A: rows in 4 groups, each row roughly a mix of its group's directions:
A (136 x 10):
[[  3   7 -12  -4  18   7 -25 -13   5   6]
 [  1  -8  -4 -16 -24  17 -14  -8  -5   0]
 [  1   5  14  -3 -19 -16  -3 -22   5  -8]
 [ -2  -7  20  -1 -14  -8  22  16  -2  -5]
 [ -7  -6  13  18 -14  16   8   3 -13 -13]
 [ 10 -13  -5  -1  19   2   9 -18 -18   7]
 [-21   5   3   1  -4  -1 -26   8   7 -14]
 [ -3   4   0  10  27 -16  13  11   5  -4]
 [ -8  -8  11  11  -1 -19  17  -5  -3  20]
 [ 10   9  -3  -4  -5  -4  26  -7  16  16]
 [ 14  -6  -5 -12   8  -2  20 -13  12  17]
 [ 25 -12  -2  11  -7  -7  12  -3  17  -3]
 [-16  -3  13  -1  -4   0  11  23  -9  17]
 [  9  -5   4   6 -14  -8  21   1  24   0]
 [  2  -1  20   1 -18  -5   7  18 -17   7]
 [ 13  -2   7   6  -8   3  27 -11  14  -7]
 [ 13   6 -18  -4  19  16  -8  -9  13  -2]
 [  4  21   0  -4 -18   6  -4  21  13   5]
 [ 10  -3  16   7 -15 -13  19   7  -7 -14]
 [ -4   8  -9   0   8   3 -29   6 -17   4]
 [  9  -8  -4  27  -5  11   0  -7 -16   9]
 [ 10  12   6 -18   6 -20  17  -2   9  -7]
 [  5 -15  12 -25  -7   2  10  -9 -11  -7]
 [ -8  -7  -3  13 -14  19 -22   3  -4  10]
 [  3   4  -1 -28  12 -14  -2   3  15  -9]
 [  8 -10   1  24  -5  15  10 -12 -13   8]
 [-14 -17   1   6  29  -5   0   5  -5  -3]
 [  0   5  23   9 -11 -17  -7  -7  -4 -17]
 [ -8  -1   6   6 -11 -31   9   7  -1   9]
 [-14  18 -14 -15  14  -8  -7 -12   0   8]
 [ 18  -5  -1 -14   8 -10  26  -2   0   6]
 [ -6   0   3   0 -23  15 -24   2   1  10]
 [ 20  -4  -5   3   2  18 -11 -14  17  -7]
 [  5   1 -10  -9   7  19 -20   4   8 -18]
 [ 14 -12 -13   4  16  -2  -1 -16 -11  18]
 [ -2  -4  -9  12 -20  19 -18  -3   0  11]
 [ 14  -4  -2  -6  13 -12  28  -5  -3 -10]
 [ -7 -15   1  13   3   5 -15  -4  -1  27]
 [  2  24 -12  -2  10   4 -22  -8  -2   5]
 [-12  -7  -5  17 -11  21 -18   1  -3   8]
 [ -1   3  -2 -26  21  -7  -5 -10   9  -7]
 [  2  -6   9  20  11 -10   7  17 -18   0]
 [ 10 -18   6 -21  -8   3  10  -9 -15  -6]
 [ 14   8   5 -10 -28  11   4  10   1  -5]
 [-11 -13  -9  -4  -4   8   2  -1   2  31]
 [-10  -7 -14   6   8 -13  11  14 -21   8]
 [-13   7 -17 -18  -2   8 -17 -13   8  -8]
 [-16  18  -4 -16   3 -12 -15   8  12   1]
 [ 10   1   2  22  -6  13  14 -10 -20   2]
 [ 11   9  -1   6  -8  -5  10 -13  28  -6]
 [ 14  -5  14  12  -6   2 -14 -23  12   3]
 [  5  21  22 -10   3   9  -7  16  -7   3]
 [ -7  -8   1   7   2  -8  17  24 -18   5]
 [ -3  -8  -5   5 -15  12 -26  -5   3  15]
 [  7   2  -8 -21  12 -24  -2   4  12  -1]
 [  5  12  -6   2   8   8 -15 -17 -13  22]
 [  3   7 -22  -2  -2   6 -25   2   2 -14]
 [  6   6 -23 -14 -10  -8 -13  -9   4 -14]
 [ -3  -4   8  21  -9  23   9  -7 -15   2]
 [ -4  -9 -16   0   2   2  13  -6  18 -23]
 [ -5  15  17   8  -7 -12  16   8 -11  15]
 [ -3 -15 -21   3   2  -4 -15   1  14 -17]
 [-14   1  -4  17 -13  19 -17  -6  -5   9]
 [  1   6   2   3   0   4 -28 -20  11 -10]
 [ 13  -4 -11  -9   8  -2   7 -12  15  24]
 [ 21   2  -4 -11  14 -24   4  10  -1  -2]
 [ -2   7 -10  14  12   7 -11 -16 -10  21]
 [  6  -4  21  15 -13 -17   6  -1  -9 -12]
 [  2   4 -20   0  14   8 -24 -13   4   1]
 [  7  20  -9  19  -4  -4 -17  12   4  10]
 [ -9   3  11  14   2 -16  20  -3  -4  19]
 [-14  -4 -12  -3   8   6 -15  -8   3  26]
 [ 18  17   6  -9   4  -6  10 -16  11 -13]
 [ 21  -4  11  17  -1  -8   7  -2  -3 -21]
 [  4   0   3 -17  17 -17  19  -7   6 -10]
 [ -4   3   3  25 -10  22  -3 -11  -9   4]
 [  7  -2   5   4 -15 -12  13   6  26  -9]
 [ 10  -5  -6 -19 -24  11  -7 -12  -2   0]
 [  7 -10  -6   3  21  -3  -3 -22 -18  -3]
 [  5  -5 -12   0   6  28 -10   0   3 -17]
 [ -1   2  -3  13 -23  16 -17  -3   2  13]
 [  8  -7 -19   0  18  15   8   7   2  18]
 [ 11  15  -8  18   4 -12  -1  -9 -20   8]
 [ -3   5 -13  18  10  15   3 -16 -10  14]
 [ -8  -1  13  22   7  10  21   7  -5   9]
 [  8   9 -13 -10   1  24 -10  -2   2 -19]
 [ -1 -19   9  11  -9  16  -5  13 -15 -11]
 [  9   4   0 -10  -4  -3  29  -1  12  16]
 [ 10   1  -9  -5  -3  10 -16 -23  17  -7]
 [-12  14   7  -7 -23  11 -15 -10   6   5]
 [ -2 -19   9  -2  -6   3  22   9  10 -17]
 [  5  22  -7  16  -7  -3 -18  12   3   9]
 [-20   0  11 -10 -16  18  -6 -13  -8  -3]
 [  0   4 -20  10  13  16 -19 -11  -2   3]
 [-10 -17   7 -23  17  -6   4  -8  -1  -9]
 [  3   0  -4  18  25 -13  12   3 -11  -1]
 [ -4  -6   7  -3 -17 -19  14  17   5 -14]
 [ 15  -4   1  14 -16   0  21   1  15   8]
 [-10  -2   1   7 -21  20 -19  -5   1  10]
 [-14 -16   0   0  30 -10  -2  -1  -2  -1]
 [ -5  -9 -27  10   5  -7 -13 -12   8  -4]
 [ -3  -2  -4 -13  13 -20  -6  -8  24  -5]
 [ 12  11  -8   0 -29  10  -9  -7  -1   5]
 [  4  -2  14  10   3 -14  21  15 -15   1]
 [ -5  -5 -27   9   4  -7   2 -22   8  -1]
 [ 22  -5   3  15   3 -11  18   0  -8 -13]
 [ -9  -9   7   3  30 -13  11   5   0  -4]
 [ 15 -11   1  16 -10  -9  16  -7  18  -4]
 [-13  -9  11   4  -1   7 -15   2  -3 -28]
 [  3  -7  14  11  20 -19  16   0  -1   7]
 [ -6 -20  -2  12  -1   9  -8   2  -2  27]
 [ -2  -3 -14  29   8   5 -10   2 -12   8]
 [ -1   1  15   6 -18 -18  -6 -11  -4 -19]
 [  5   7 -11  -7  14  20 -18  -2   9 -13]
 [ 15 -14  -7  -5   1  -3  16  -4  12  23]
 [  6   9  -7 -14  -4   6  -9 -24  18  -4]
 [ -7  -1 -23 -16   4  20  -5   2  10   9]
 [ -1 -26   2 -20  -3  11 -11   4 -10  -4]
 [ 17  12   2  -6   3  -5  20   5   1 -23]
 [ 21  -5   8  18  -1 -11   4  -8  -4 -19]
 [ -2  -9  26   2   1  -1  22   5  -3  11]
 [ 10   5  -4  24 -17  12  -8  11 -10   6]
 [ -3   0  -4   0 -18  10 -29  -3   0  13]
 [ -4  -3 -11  -4  16  17   6  25  -3  10]
 [ -3  23 -12  21   4   0  -9  14   5   0]
 [-18 -18  -1  17  -3   8 -17   0  -7  10]
 [  9 -15  -3   7  13   3   8 -12 -26   5]
 [ -6  -7   1 -27   9 -16   0   9  14  -2]
 [  9 -10   9 -27  -5  -5  17  -6   4  -9]
 [  8   4 -11 -13   1  14 -20   4   6 -20]
 [ 10   7  -6   5   3   8  17 -19  -2  22]
 [  8  19  10  -8  -3 -14   4 -13   4 -22]
 [-10 -20   1  12 -11   0 -11  -6  -3  23]
 [  7 -10  25 -11  -9  -3   1   5 -13  17]
 [  3  -2  -8  -8  12  24   7  16   9  14]
 [ -7  -6  15   9  -3 -18  17  -1  -6  21]]

the four rows of each list that fit no group, in list order (the others fit one group, some only roughly):
- j_404: [ -5 -26  10 -18 -10  -3  10   0  -4 -10]
- j_829: [ 11  12  -4   9 -31   3  -5  -5  -6  -4]
- j_498: [ 15  -1   2   0   9 -12  28   8 -10  -8]
- j_263: [  7   1 -11 -12  -7   8 -26  13  -1 -14]
- j_326: [-10   8  -3 -14  12  12  -5  -3  11  25]
- j_119: [-5 -3  0 -6 31 -9  8  8  7 14]
- j_414: [ 20 -22  -4   5  13  -5  11 -13  -6   2]
- j_128: [ -3  12  -5  -9  -6   4 -21 -20  13 -13]
- j_299: [ -3 -16  17 -22   5  -6  13 -13   5  -1]
- j_585: [ -7  17  -4  22  -9  13  -8  -6 -16   2]
- j_112: [ -5   1   0  26  12 -18   6  10  12  -3]
  j_404; j_829; j_119; j_112
- j_909: [ -4  11   7  12 -10 -18   5   5 -16  19]
- j_629: [  1   4 -17  -5  22   9  10  15  14   5]
- j_671: [25  5 -9  9  0 -1 15 -8 -5 18]
- j_335: [-11  -1 -14 -16   5  19   0  10   5  19]
- j_747: [  8  -2  31  -2  -8 -15   3  -2  -8  -6]
- j_599: [-22  -9   2  -2  10   2 -23   3 -14  -4]
- j_796: [ 15   6   9   1   5  -5  18   6 -26  -6]
- j_12: [-16  -3  16   7  -3 -11  15  -9  -9  19]
- j_597: [ 11  16  -4   7   8 -12   2  -3 -11  26]
- j_183: [-12 -21  -1  -8  -4  22 -11 -10  -5  -1]
- j_996: [ 26   2 -13  11   1 -12   6  -5   3  16]
  j_629; j_747; j_12; j_597
- j_436: [ 10  17   9  -5  -8 -11   5  -6 -13 -23]
- j_542: [-11 -15  -5   0  -6  14 -10  -1   6  27]
- j_901: [  2   6  -4  14   8  14 -20  -3 -14  19]
- j_981: [ -2 -19   8  18 -14  -1  12  -1  19  -4]
- j_191: [ -4  -2   7   7  -7 -14  20   4  -1  26]
- j_232: [  0  -3  14   5 -17 -24  -2  -6   6 -16]
- j_300: [-5 -2 -7 -2  4  4 16 32 -9  0]
- j_203: [ 14  -3  -8  -6  -4  17  -5 -20  17  11]
- j_346: [  7  18 -12  -4 -23  10   1  -1   1  17]
- j_276: [ -2 -10  15   5 -11 -18   2   5 -14  21]
  j_436; j_191; j_232; j_346
- j_749: [ 11   7   5  33  -4  -1 -13   0  -3  -1]
- j_14: [  2  -1 -11  -9   9  27   2   5  -6  20]
- j_892: [ -2   0  -7 -16 -19   8 -24  -8   2   7]
- j_142: [  8   8  -3   3 -26  13 -14   0 -16   2]
- j_742: [  7  -7   7  14  -8  -9   7  12 -11 -25]
- j_856: [-22 -10   6  -3  -7  10 -24  -7   2   7]
- j_627: [  9   8 -15   1   7  15   5  12  -7  24]
- j_963: [  0  -6 -14   4  18  14  -9 -23   4   9]
- j_828: [-12  -7 -12   7 -15   8 -13   5  -4  23]
- j_68: [  1   8 -24   3   7  14 -18  -3   3 -14]
- j_474: [ -1 -17  -3  20  -9 -12  -5  17 -15   7]
- j_834: [  0  20 -18   2   7  14 -10   1   7 -18]
- j_957: [  2   3   2 -10 -13   7  -3   7  32   5]
- j_540: [-10  17  -6   0  -8   0 -25  15   6   8]
- j_655: [ -1   7 -17   3   4  -4 -25 -15  -7  12]
  j_749; j_14; j_627; j_828
- j_27: [ 10  10  -5  -3 -28  18   0  -8  -8  -4]
- j_362: [ -1   1 -10   3  21  12  -3 -24   5  14]
- j_711: [ 22 -12   4  14 -10  -1  18   6  -1 -12]
- j_588: [  5   5   3  10 -31   3 -17  -3   0   4]
- j_693: [ 15   1  17   5   9   2  23   6 -16   6]
- j_634: [  9  12 -12 -14  -6  -4   4 -23  11 -13]
- j_546: [ 13   2   7  14  18 -24   7   7  -2   5]
- j_181: [ -3  -9   0 -22 -17  16  -3 -18   0   0]
- j_897: [  6 -14   9 -25  -6  -6   4  -2  -3 -20]
- j_931: [-11 -16  13  17  -8   9  -2   0 -13 -16]
- j_718: [ -2  23 -15  14  11   9 -10  -8  -8   9]
- j_716: [ -3  -1   1  -6  26  -1 -14  -4  23  -1]
- j_849: [-19 -13   3   0 -17   4  -9   8   6 -21]
  j_588; j_693; j_897; j_849
- j_159: [ -6   2  -5   2 -17  -8 -27  -7  15   5]
- j_764: [-15  15 -20 -11   6   3  -4   2  17  12]
- j_424: [-12  -6   3   1 -15   5  15  26   9  -7]
- j_876: [  3  14  -4   3 -26  18  -8  -1 -13   3]
- j_484: [ -9   7  -7  25 -13  18  -7   4  -1   6]
- j_734: [  0 -14  -5  24   5  -4   0 -13 -18  10]
- j_454: [  8 -14   6 -28 -16   4   1  -6   8  -2]
- j_974: [ -7  14  -5 -12  14   1  -5 -15  13  20]
- j_341: [-12   5  19  -4   9  -5  20   2  -5  20]
- j_391: [  1 -21   7 -21   9  -5  18  -4   7  -7]
- j_382: [-11   9 -19 -18  11   4  -5 -13   6  15]
- j_455: [14  6  5 -2 -9 -6 24  2 22 -5]
  j_159; j_764; j_424; j_341
- j_536: [  6   6 -11 -23 -21   6 -10  -6  11  -2]
- j_912: [ 27   2  -4  15  -5  -3  16 -10   8   0]
- j_614: [  6  -4   2  10  20 -17  20  14   6   0]
- j_124: [ -4  17 -13  16  13  14 -16  -2  -2   8]
- j_48: [  5  -3  -3  12   4 -17  18  16 -18  -8]
- j_373: [  0   5 -13  -4   3  14  -2 -27  17  -1]
- j_756: [ -4  -8   6  -2  21 -12  23   1  -8 -11]
- j_907: [ -5  -1 -18  10   9   1 -16 -22  -8 -10]
- j_649: [ -5  -5  27   4 -19  -9  -5   1 -13   2]
- j_243: [  6  -8  21  -3 -14   6  17  10 -14   9]
- j_365: [  7 -11  18   5  24 -14   9   1  -9  -7]
- j_686: [-11  25   2   4 -15   6 -12  15   0  -6]
- j_964: [ -4  13 -20   5  12   3 -16  -5  16 -11]
  j_373; j_907; j_649; j_365
- j_285: [-15 -16   0   3  -6  15 -11   7   1  23]
- j_42: [ -4  -6  13  13 -12  25  -2  -5   3 -16]
- j_470: [  7 -24  -3   7  15  -8   6 -15  -9  12]
- j_468: [ -8 -16   8 -19  14  -2  17  -1   4 -13]
- j_526: [ -7  -3   2  -2  26 -16   9  -3  19  -3]
- j_487: [ -1   0  17   8   5   6  15  -7 -12  25]
- j_189: [10  4 -9 -2 14 23 14 -1  1 19]
- j_187: [  1   2  13  15 -10 -17   9 -15   5 -18]
- j_273: [-12  -3  -3 -18  -4  12 -13   2  -3  25]
- j_694: [ -3  -3   8 -25  -3   5  18  -9   7 -15]
- j_983: [ 4 29 -6 18 -8 -3 -9  5 -2  6]
- j_18: [  3   8 -14  23   4   6  -8  20  11   3]
- j_530: [-17  22   5  -2 -11   3 -10   1  17 -10]
- j_315: [ 15  14   3   6   9 -21  21   0   0  -3]
- j_150: [ -9 -17   2   2   2  -1  23  16 -16   0]
  j_189; j_187; j_273; j_150
- j_660: [ -7  14  -6 -22  16 -18  -5  -1   0   9]
- j_762: [  7   3 -15 -20   1  16 -17   4  12  -8]
- j_366: [-10   3  13   1 -18 -18  -5  -7  17 -14]
- j_986: [  0   3  -8  -6  21  -5 -16  -4 -25  -1]
- j_918: [  7 -15   2  16   7   0   8 -19 -21  -3]
- j_307: [ 11 -11  18  15 -13   5  10  -9 -14 -10]
- j_928: [-20  -5   9   2  -8   3 -12  14   5 -22]
- j_621: [ -7   4 -12  -2  14  -8 -10   2  27 -13]
- j_400: [ -5  -9  16 -12 -23 -14  -1   5  11  -9]
- j_911: [ 19 -15  -2  13 -11  -5  18   3  -6 -14]
  j_762; j_366; j_307; j_400
- j_642: [ 14  -9   9  10 -20  -8  10  -1  -3 -21]
- j_532: [-11   8   8 -14 -14  -8   1  19 -13  14]
- j_448: [ 15 -11 -10  10 -12  -7  18  -3  18  -9]
- j_465: [-15   9 -22 -15  12   9  -8  -4   0  12]
- j_432: [ -2  11 -15  22  19  -7 -11   0  -8   5]
- j_321: [  1   3   0  30   9  -6 -11   1   1  18]
- j_325: [  1 -14  12   8  11 -24   1  -3  -7 -17]
- j_246: [ -4  22   0  -5 -13   9 -11  19   9 -11]
- j_955: [-8  0 -6 -3 24 23  0  6 11  8]
- j_206: [ -2  -1  18   0 -19  -8  17   4 -16  12]
- j_118: [ 17 -18  -4  13  12 -11   7 -13 -12   2]
  j_532; j_448; j_325; j_955
- j_990: [ -6  -6  17  11 -10 -16   9  12 -15  14]
- j_489: [  8  -2  -5  20  20 -13  12  11  10   5]
- j_174: [ 15  -3  -3   6  12 -10  18   3 -23  -6]
- j_69: [  5   7   9  15  17 -18   4  13  11 -11]
- j_121: [ -2  12 -13   0  24   6  -5  -5  19 -10]
- j_894: [ -3   5   3 -29  -9 -16  -2   5  13  -5]
- j_467: [ -2 -14  -1 -30  -2  -5  16  -8   1   2]
- j_151: [  4 -14 -19  -2   3  25   3   6  11   9]
- j_136: [  6  -1 -25   0 -10  17 -14  -6  -7 -12]
- j_123: [ 13   4  14  -2 -13  -5   0 -16   8 -23]
- j_66: [  6  15  13   1  -8  -1 -25  -8  15  -7]
  j_69; j_894; j_467; j_66
- j_670: [-13   3  -6  31  -2   0 -14   0   5 -10]
- j_511: [ -2  -1 -21 -11  12   7  -1  17   6  20]
- j_781: [  8  -4   9  15  -8 -17   3  -1  -9 -24]
- j_824: [  2 -21  -2  14  12 -10   4 -15 -18   0]
- j_952: [  3 -25  15  -3 -15  -4   3  17   3  -4]
- j_947: [-13  -7   7  10   9 -11  24  16  -3  -7]
- j_113: [  6   0  -4  -4  -2   0 -12 -32  15   5]
- j_158: [ 16  10  -8 -14  -3   4  15  -3   9 -21]
- j_475: [  8  -6   7  18  -2 -16  18   2   0  20]
- j_35: [ -4   1 -29   3   3   0 -11 -10  10 -15]
- j_259: [ 14  15  -4 -14  10   9  13   8  11 -17]
  j_670; j_511; j_947; j_475
